Some points, one per row:
np.array([0.8, -0.9, -0.5, -0.3, 1.4, -1.2, -0.9, 0.3, -1.5, -0.7, -1.2,
          0.7, -0.7, -0.2, -1.5, -1.3])
np.array([0.3, 0.3, 2.0, 0.5, -1.0, 0.2, 0.2, -1.3, 0.0, -0.1, 0.7,
          -0.3, 0.7, -1.1, 0.2, 1.5])
np.array([1.1, -0.2, 0.3, -1.8, 0.7, 0.4, 0.2, 0.9, -0.5, 0.5, 0.9,
          -1.1, 0.0, 0.5, 1.2, -0.4])
np.array([0.1, -0.8, -0.7, -0.8, 3.9, 0.4, -0.9, 0.2, 0.2, -0.5, -1.1,
          0.4, 0.0, 1.4, -0.9, -1.4])
np.array([0.2, -0.5, 0.3, -0.1, 1.3, -0.7, -1.1, 0.0, -1.1, -0.9, -0.5,
          -1.3, 0.1, 0.7, -0.5, -0.4])
np.array([-0.2, 0.3, 0.0, 0.2, -1.0, 1.1, 1.1, 0.2, 0.5, 0.5, 0.5,
          0.6, 0.1, -0.1, 0.4, 0.9])
np.array([1.0, -1.0, -0.9, 0.7, 0.5, 1.7, 0.9, 0.7, 2.2, 1.7, 0.0,
          1.1, -0.1, 0.7, 0.9, -0.4])
np.array([1.4, -0.9, 1.1, -2.5, 0.0, 1.4, 0.3, 1.5, 0.3, 0.4, 1.1,
          -0.9, -0.6, -0.8, 1.0, 0.4])
np.array([-1.6, -0.1, -1.8, 1.0, 0.1, 0.4, 0.0, 0.0, 0.8, 1.0, -0.6,
          1.0, 0.1, 1.0, 0.1, -0.1])
np.array([-1.1, 0.8, 1.3, -0.3, -1.8, -0.4, 0.6, -0.5, 1.7, -0.1, -0.8,
          0.5, -0.6, 0.7, 0.3, 0.6])
np.array([-1.2, -0.1, 1.6, 0.3, -1.3, 1.2, 1.2, -0.4, 0.9, -0.2, 0.6,
          0.0, -0.6, 0.5, -0.6, 0.3])
np.array([-0.3, 0.1, 0.1, 0.0, 0.0, -0.9, 0.2, -1.1, -0.2, 0.0, 0.0,
          0.8, 1.0, 0.7, -0.7, 0.6])
np.array([0.3, -0.7, -0.6, -1.7, 2.3, -0.4, -1.8, 0.9, -0.7, -2.0, -0.8,
          -1.2, 0.1, 0.2, -0.8, 0.2])
np.array([-0.3, -0.8, 0.3, 0.4, 0.4, -1.1, -1.1, 0.2, -2.1, -0.2, 0.0,
          -0.6, -0.6, -0.3, -1.2, -0.9])
np.array([-0.7, 0.1, 1.9, 1.5, -1.4, 0.4, 0.4, -0.7, 0.7, -0.8, 1.4,
          0.1, -0.2, -0.7, 0.3, -0.6])
np.array([-0.9, -0.3, -0.2, 1.0, -0.4, -0.7, -1.1, 0.4, -0.8, 1.0, 0.0,
          -0.1, 0.4, 1.1, 0.1, -0.2])
np.array([0.7, -0.9, -0.5, -1.2, 1.1, -1.0, -0.9, 0.3, -2.0, -0.5, 0.0,
          -1.0, 0.1, -0.4, -0.2, 0.3])
np.array([-2.2, 1.1, -0.3, 1.6, -1.5, 0.5, 1.8, -0.2, 1.4, 1.8, -0.3,
          1.1, -0.7, 1.1, 0.2, 0.4])
np.array([-0.4, 0.4, -0.4, -0.4, -0.7, -0.1, 0.8, -0.2, 0.6, 0.1, -0.4,
          0.6, 0.5, 0.0, -0.3, 0.2])
21 more points follow, each with its number after it:
np.array([-0.5, 0.4, -0.8, 0.3, 1.0, 0.3, 0.5, 0.9, 0.3, 1.8, -1.0,
          -0.4, 0.6, 1.0, 0.5, 1.2]) 0
np.array([0.8, -0.4, 2.2, -0.5, -0.6, 0.0, 0.8, -0.4, -0.7, -0.3, 0.7,
          0.1, -0.4, -0.8, 0.1, -0.3]) 1
np.array([2.1, -1.5, -1.0, -1.8, 1.9, -0.8, -2.3, -0.4, -1.1, -1.2, -0.5,
          -0.9, 0.6, 0.0, 0.1, -0.7]) 2
np.array([-0.7, 0.4, 0.0, 1.6, -2.3, -0.4, 1.4, -1.2, 1.3, 0.4, 0.7,
          1.4, 1.1, 0.2, 1.3, 0.3]) 3
np.array([1.2, -0.6, 1.1, -0.5, 0.3, 0.6, -1.1, 1.9, -0.2, 1.9, 0.8,
          -2.0, 0.9, 0.9, 0.7, 1.3]) 4
np.array([1.0, -0.8, -0.3, -1.7, 0.8, -0.3, -1.6, -0.2, -1.3, -1.1, -0.4,
          -1.6, -0.5, -0.7, 0.3, -0.9]) 5
np.array([-0.4, 0.2, 0.0, 0.3, -1.6, 0.1, 0.8, -0.7, 0.5, 0.3, 0.5,
          0.0, 0.1, 0.6, 1.2, 0.1]) 6
np.array([0.2, 0.3, -1.1, -0.9, 1.8, -0.2, -1.8, -0.1, -1.7, -1.6, -0.1,
          -1.4, 0.0, -1.2, 0.0, 0.1]) 7
np.array([0.6, -1.2, 1.0, 1.0, -1.6, 0.6, 0.5, -0.8, -0.1, 0.8, 0.9,
          1.5, 0.8, 0.2, 0.1, 0.3]) 8
np.array([-2.3, 0.4, 0.2, 1.6, -1.6, 0.0, 1.1, -0.9, 0.9, 1.4, 0.6,
          1.4, -0.7, 0.4, -0.6, 0.1]) 9
np.array([1.1, -0.3, -1.2, 0.6, -0.6, 0.5, 0.9, 0.9, 1.8, 3.1, -0.1,
          1.4, 1.5, 1.2, 1.7, 1.5]) 10
np.array([-1.2, 0.8, 0.8, 0.3, -0.4, -0.2, 0.8, -2.8, 0.7, -0.7, -0.2,
          2.1, -0.1, -0.2, -1.3, -0.6]) 11
np.array([0.4, 0.5, 1.5, -0.2, -0.9, 1.3, 1.1, -0.3, 1.1, -1.2, 0.9,
          -0.6, 0.7, -0.9, -0.1, 0.6]) 12
np.array([-0.8, 0.3, 0.1, 1.4, -0.7, 0.4, 0.1, -0.3, 0.0, 1.1, 0.4,
          1.4, 0.2, 0.9, 0.4, 0.0]) 13
np.array([0.7, -0.6, -0.8, -0.2, 1.1, -0.6, -1.0, 0.9, -1.7, 0.0, -0.6,
          -0.9, 0.6, -0.2, -0.2, -0.6]) 14
np.array([1.5, -0.5, 0.8, -2.2, 0.4, 0.3, -0.8, -0.2, -1.1, -1.9, 0.0,
          -2.1, -0.3, -2.0, 0.3, -0.2]) 15
np.array([0.9, -0.7, 1.6, -1.6, -0.4, 0.0, 0.6, -1.3, -0.1, -0.9, 0.8,
          -0.3, -0.5, -0.7, 0.2, -0.1]) 16
np.array([-0.6, 0.5, 0.7, 0.6, 0.0, -0.8, -0.4, -1.6, -0.4, 0.5, -0.9,
          0.2, 0.7, 1.7, -0.9, 0.2]) 17
np.array([0.4, 0.6, -1.3, -1.5, 0.7, 0.6, -0.3, 0.5, -0.1, -0.6, 0.5,
          -0.3, -0.7, -0.6, 0.3, -0.4]) 18
np.array([-2.0, 0.3, 1.9, 0.5, -0.8, 0.4, 1.2, -0.9, 0.0, 1.7, 0.9,
          0.1, -0.4, 0.4, 0.4, 0.6]) 19
np.array([0.2, -1.0, 0.0, -0.5, 1.1, -0.2, -1.1, -0.6, -0.6, -1.5, 0.3,
          -0.2, -0.6, -0.9, -0.6, -1.0]) 20
Which two of these numbered points are nearest to each point below, looking only along the 5 directions in which the first points spread most? Their numbers follow each, nearest first.
np.array([0.8, -0.9, -0.5, 0.7, -0.9, 0.8, -0.5, 1.2, 0.9, 1.2, 0.3,
          0.2, 0.1, -1.2, 0.2, 0.1]) > 8 6
np.array([-0.7, 0.6, -0.1, -0.1, 0.1, -0.6, -0.6, -0.3, -0.7, -1.5, -1.0,
          -1.9, -0.9, -0.4, 0.4, -0.8]) > 20 7
np.array([0.4, -0.6, -0.3, 0.8, 0.3, -0.4, -1.1, 2.6, -1.5, 0.9, -1.2,
          -1.1, 0.5, -0.1, -0.2, -0.2]) > 14 18
np.array([1.6, -1.0, -0.6, -1.6, 2.5, 0.2, -0.7, 0.5, -0.3, -0.9, -0.2,
          -0.5, 0.7, 1.1, -1.1, -0.6]) > 2 5
np.array([0.4, 0.0, -2.4, 0.2, 1.0, -0.1, -0.8, 1.1, 0.5, 0.5, -0.5,
          0.8, -0.3, 1.1, 0.6, 0.1]) > 0 18
np.array([-1.0, 0.4, 1.4, 1.4, -2.8, 0.9, 2.1, -0.6, 0.0, -1.0, 0.7,
          0.2, -0.6, -0.3, -1.1, 0.2]) > 19 3
np.array([1.6, -1.3, 1.0, -1.7, 0.7, 0.2, -0.5, 0.3, -2.0, -1.6, 0.8,
          -2.9, 0.3, -2.0, 0.4, 0.0]) > 15 5
np.array([-1.1, 1.0, 1.1, 0.5, -1.5, -0.4, 2.6, -0.1, 1.6, 0.9, 1.1,
          1.7, -0.2, -0.1, 0.1, 1.0]) > 3 19
np.array([-0.4, 1.2, 2.4, 0.5, -2.9, -0.1, 1.8, -2.8, 0.8, -0.5, 0.4,
          2.0, -0.4, -0.5, 0.1, 0.6]) > 19 3
np.array([0.7, 0.2, 0.1, 0.4, -0.2, 0.0, -0.2, 0.5, -0.2, 0.6, -0.9,
          0.2, -0.6, 0.9, -0.1, -0.3]) > 18 0
np.array([1.1, -1.0, 2.5, 0.5, -1.6, -0.3, 1.1, -0.4, -0.8, -0.7, 1.9,
          0.2, 1.3, -0.7, -0.7, 0.0]) > 1 16
